Rows are one point carried round by a steady rotation, each followed by how many ticks it has turned.
The counts run from 0 to 540.
[135 140 131 133 158  98 120  84 133  72 104 105 154  84 118 143 167 138
 111 131 118  95 144 107  88  99 160 158  89 119 136 111 172 127 108  92
 158 145 109 151 169 115 141 149 123  98 183  87 132 110 107 139]
492
[106 120 160  93 125 156  87 129 103 120 111 138 132  63 116 125 185  94
 123 151 146 132 125 145  83 118 145 156 138 113 137 129 140 110 125 100
 153 152 114 150 167 127 175  93 104  91 173 106 125 122  71 150]
516
[159 143 150 141 128 138 120 128 152  92 101 129 170  66 132 119 157 119
 140 129 163 150 122 136 147 135 131 162 108 125 143 100 167 110 104 105
 133 146  56 163 152 103 170 120 133 117 150  88 123  87 128 173]
27
[128 106 151 104 102 138  95 106 134 123 136 125 134  75 126 121 174 106
 150 115 165 132 146 136 141 154 151 173 116 150 144 116 163 110  80  90
 136 145  54 171 127 104 159 130 116 133 164 107 145 106  91 166]
285
[134 123 175 102 122 146 108 101 122 112 149 145 115  97 120 107 193 113
 142 145 198 127 137 118 104 142 155 169 126 141 138 118 179 104  96  80
 155 160  84 120 124 111 154 142 124 120 131  96 138  90 104 151]
11
[136 125 135 143 142 150  93 121 158  98  88 109 129 104 112 149 163 138
 145 142 158 115 102  88 114  98 124 158 118 124 118  61 134 126 114  54
 159 150  60 125 131  93 123 154 133 132 140  94 131 107 109 142]
75
[ 93 151 110  94 127 157 103  86 151 116 120 104 131 113 106 142 179 104
 119 136 182 136 136 130  84 143 131 161 144 106 147  82 172  98 138 101
 165 151 120 135 154 142 152 150 123 127 172  72 100 121 116 141]
317
[ 96 133 155  86 132 138 110 108 116  83 136 135 158 111  89 112 174 127
  89 148 157 126 131 141  51 101 150 157 122 114 115 125 163 108 139 110
 186 159 127 125 139 128 132 121 120  88 168  99 144 146 125 146]
184
[113 122 135  89 120 150 132 117  96  80 105 105 126  92 126 151 195 134
 119 120 128 128 111  97  83 100 128 155 121 130 148 112 156 139 162  64
 164 155  84 114 136 104 114 138  82 124 177 128 150 127 109 143]
155
[141 110 157 121 133 115 109 116 111  78  84 120 148  74 121 127 151 109
 147 135 132 133 135 139 109 112 128 162  74 129 119 120 162 140 123  90
 152 166  97 167 127 112 134 117 123 155 193 132 151  89  81 174]
474
[126 112 168 127 123 129 101 129 120 114 101 118 161  90 120 115 173 103
 132 137 139 112 130 148 127 126 147 159  93 130 124 138 128 135 156  82
 171 170 105 164 173 115 120  94 118 103 205 115 144  89  95 167]
205
[136 137 150 133 139 133 131 117 109  57  96 130 160  96 132 134 192 145
 117 116 132 113  99 103  99  92 110 146 111 119 145 108 168 116 166  89
 179 154  87 126 152  87 122 134 103 123 176 128 141 123 132 146]
158
[144 111 148 145 132 108 119 111 145  93  82 106 164  87 111 124 143 132
 120 119 147 114 165 120 134  92 138 152  72 140 124 109 169 118 122 100
 172 156  88 142 178 117 137 121 138 105 195 128 152  95 124 153]
216
[126 110 142 112 133 158  94 124 170 100  97 124 142  78 101 132 171 104
 146 154 158 142 143 131  85 124 156 143  99 126  97 108 172 132  87  88
 154 136 112 151 138 139 127 117 155  89 159  76 127 102 109 147]
533
[122 114 145 151 133 143  98 125 132  91  93 129 108 102 116 118 162 107
 156 153 191 138 126 129 127 122 109 157 134 120 138  86 144 104 131  59
 144 158  82 119 120 113 152 126 116 146 148  89 148  90  90 186]
67
[128 138 140 130 126 155  85 129 135  97 110 121 113  89 120 145 160 111
 156 143 159 131  91 124 120 156 140 166 132 132 123  73 141 148 111  50
 130 160  65 143 129 107 128 126 119 120 154  81 120  95 101 169]
342
[127 143 149 126 140 118 111 101 127  88 113 165 151  71 125 119 200 119
 126 126 143 107 124 151 114 112 120 159 132 111 134 108 187  85 111 122
 182 152 122 156 168 111 179 114 110 101 150 132 135 131 105 165]
510
[111 117 114  81 120 150 123 132 120  99  90 107 138  83  85 132 139 127
  92 112 131 145 145 165  76 104 149 160 105 105 117  95 171 130  99 106
 173 173  87 154 119 150 142 110 129 118 176 115 150 143 128 153]
448
[119 109 173 116 118 142 108 136 116 115  97 122 152  93 114 109 180  99
 133 138 148 128 140 154 119 122 143 156  96 130 124 141 137 134 157  87
 167 169 111 154 169 126 127  89 116 100 199 124 151  90  97 173]
204
[121 100 167 112 114 147 124 138 119  93 101 136 138  87 115 109 186  93
 142 137 159 145 144 154 112 120 139 148  99 146 122 137 171 129 141  87
 168 163 117 138 141 141 124  87 118 106 184 120 163  96 106 181]
202
[117 104 147  87 102 150 100 110 130 134 139 114 132  71 125 126 183 101
 149 115 164 135 138 129 135 152 154 165 120 149 149 119 155 120  91  88
 131 140  53 163 129 114 153 133 116 130 170 104 142 106  90 160]
286
[125 129 139 112 120 157 112 115 129 115 105  95 172  76 129 126 155 107
 136 125 168 155 133 116 125 128 125 144 112 118 171 111 146 106 149 113
 138 139  60 152 170 112 172 126 127 123 195  86  97  97 114 143]
299
[126 144 137  95 136  98  91 104 132  93 118 130 147  64 107 137 146 138
 100 119 122 117 144 140  99 111 144 176 111 121 127  93 162 107  75 111
 158 142  90 162 162 104 161 142 100 112 163 139 148 135  79 142]
502
[107 116 108 112 121 170 104 140 144 109  96 117 151  87 113 143 166 118
 131 121 130 136  83 136 106 104 131 159 135 117 118  79 137 137 126  77
 160 158  65 170  96 122 135 114 121 141 156  89 161 155 122 175]
114
[140 115 148 133 135 145  83 126 145 118  68 122 165  79 107 135 153 110
 148 137 146 120 136 133 116 108 137 154  95 110 100 100 159 121 102 112
 159 169 101 163 169 117 157  98 156  88 184 120 109 101 105 139]
529
[111 143 129 114 121 125  83 105 165 132  96 126 149 105 109 127 155 115
 138 124 181 130 129 153 140 129 100 188 130 111 119  71 141  84 114 106
 168 159  86 159 143 104 169 145 115 159 143 124 152 115  87 166]
55
[149 111 128 118 134 128 140 133 120 101  85 107 111  74 115 135 158 125
 103 119 153 121 163 128 107 107 151 143  86 137 162 109 182 130 112  74
 164 148  90 131 161 133 131 123  97 106 180 122 160  85 103 159]
486
[ 99 127 133 122 145 113 111  66 125  89 127 132 132  56 128 127 191 116
 131 134 124 107 133 103 100  93 136 154 127 148 140 108 178 101 102 104
 168 141 113 141 152 131 177 144 120 117 165 101 150 146  94 153]
237
[130 115 157  84 130 146 120 130 127  85  96 110 136  65 120 135 177 104
 140 133 126 146 133 132  81 116 143 151  87 133 131 127 149 151 134  75
 157 140 103 159 140 130 105 121 110 132 183 112 147  89  79 157]
477
[115 118 136 122 143 141 121 127  98  65 116 111 146  73 110 128 145 134
 105 136 108 129 102 123  75  90 156 145 112 113 133 104 140 141 119  75
 153 161  63 152 117 126 145 111 132 115 176  72 140 135 127 157]
437
[107 150 114 108 118 141 103 104 151 124  91  86 163 112 111 128 147 122
 113 125 184 142 155 137 120 122 131 178 128  91 142  98 147  90 129 119
 150 161  91 135 175 126 191 139 128 115 182  85 115 116 132 145]
43
[102 132 114 116 140 114 101 103 105  79 110 116 142  97  97 132 140 132
  98 133 130 105 128 144  75 109 161 171 119 119 107  98 171 131 100 103
 161 179 109 151 130 134 157 113 123  91 190  99 148 152 123 159]
180
[129 134 145 144 112 154 110 131 151  79  73 109 130 121  97 143 162 141
 127 115 170 138 157 143 133 134 102 150 107  83 132  79 155 105 127  77
 157 155  59 111 170  97 129 136 130 112 154 115 108 100 148 145]
81
[114 131 161 106 142 151  83 122 118 128 112 138 154  72 125 126 191 104
 130 153 141 115 103 127  88 101 149 157 133 112 127 119 124 108 135 101
 173 155 112 160 170 111 162 101 118  85 169 109 117 121  77 137]
518
[141 110 153 122 127 162  91 143 133 125  68 126 157  84 102 127 160 108
 138 132 171 143 142 139 113  98 128 144 102 110 114 107 162 106 121 116
 169 159 100 141 175 124 163  87 143  86 180 133 114  97 108 132]
527
[132 122 151 142 146 162 106 113 145 122  94 158 146  63 118 133 191 111
 132 125 145 114 113 131 120  98 120 127 119 119 127  77 172  91 121 106
 202 148 103 162 175 119 142 105 140 109 151 126 110 113 112 134]
253
[122 135 128 113 126 144 134 139 111  96 101 125 137 103  93 122 156 136
  64 107 148 125 142 166  93 110 140 145 121 110 144  95 181 113 134  97
 190 164  99 133 164 129 137  99 100  80 178 127 145 136 144 160]
175
[103 113 147 111 109 157 118 130 121  66 120 136 155  94 105 110 172 126
 130 133 170 170 114 141  98 106 109 152 142 109 132 113 156  94 129  91
 154 143  55 126  88 106 154 124 118 139 140  93 158 151 133 177]
106
[134 139 122 110 143 152 106 104 172 109 116 105 166  63 123 136 143 115
 126 139 164 152 111 105 102 115 145 140 119 137 149  72 159 115 109  96
 152 114  64 168 134 124 142 151 132 138 160  60 123 112 106 144]
304
[107 118 153  67 109 153  98 117 120 116 101 128 157  90 105 135 189 109
 130 126 129 135 121 145  84 109 132 178 116 132  92 119 156 135 139 107
 179 182 116 144 152 122 129 110 118 108 183 151 145 132 101 137]
194
[137 114 170 105 125 139 132 116 113  98  87 134 163 103 121 121 194 112
 140 120 159 132 134 133  95  93 119 159  88 122 127 137 169 108 163 110
 188 172 113 136 142 113 129 122 121 142 179 151 151  96 109 151]
470
[141 117 174 118 131 127 123 113 113  91  84 132 173  99 124 118 182 116
 142 123 150 127 135 138 109  98 112 158  79 119 129 133 169 110 155 111
 184 176 108 144 146 105 133 116 124 142 188 152 152  89 105 157]
471
[104 117 135 139 125 112  98  96 120 100  99  95 109 132  88 135 138 148
 111 118 145  94 150 129 120 111 131 181 103 112 118  74 140 122 117  67
 174 187  73 129 135 110 123 147 114 141 175 123 159 126 117 155]
407
[106 124 156 109 111 132 126 109 118  70 129 129 131 128 113 117 197 124
 118 119 163 124 150 149  92 140 120 154 114 112 153 126 161 113 159  72
 183 148 104 127 128 105  92 145  86 141 166 118 162 111 114 172]
146
[103 116 156  87 111 133 106 118 104 127 122 119 148 122  97 109 170 109
 102 120 165 118 151 167  85 118 151 175 107 103 133 131 143 109 146 104
 185 182 109 158 135 124 132 115 106 133 187 127 162 112  95 159]
460
[102  99 112 140 134 148 109 132 120  94  85  89 137 116  93 126 125 116
 122 139 164 133 129 146  95 108 136 155 106 105 127  89 145 131 137  81
 153 171  81 154  97 136 141 108 130 137 194  77 152 122 118 184]
124
[124 136 152 128 135  98 112  89 169  89 133 129 160  74 112 116 174 136
 104 121 134 110 164 137 121 116 143 155  94 140 131 108 167  99  96  96
 187 116  99 165 171 118 120 154 119 109 155 101 161 119 109 159]
226
[131 144 159 102 134 103  97 109 129  94 115 126 162  77 102 121 149 140
  87 116 141 118 156 148  98 114 135 165 102 107 142 109 155  93 100 114
 168 138  90 156 187  95 155 141  99  98 167 144 138 119  89 139]
500
[109 138 114 128 137 109 105 110 106  89 101 116 148 101  95 130 139 138
  89 117 133  93 130 154  94 111 149 170 113 104 120  92 172 119 117 108
 170 184 103 158 160 123 160 104 119  84 195 119 137 145 130 160]
178
[102 146 140  81 123 151 103 101 176 111 118 119 157 106 107 117 171 113
 121 146 196 167 140 135  86 115 120 166 139 110 127  95 146  85 122 100
 169 128 104 127 127 130 151 160 123 142 134  81 143 120 104 148]
50
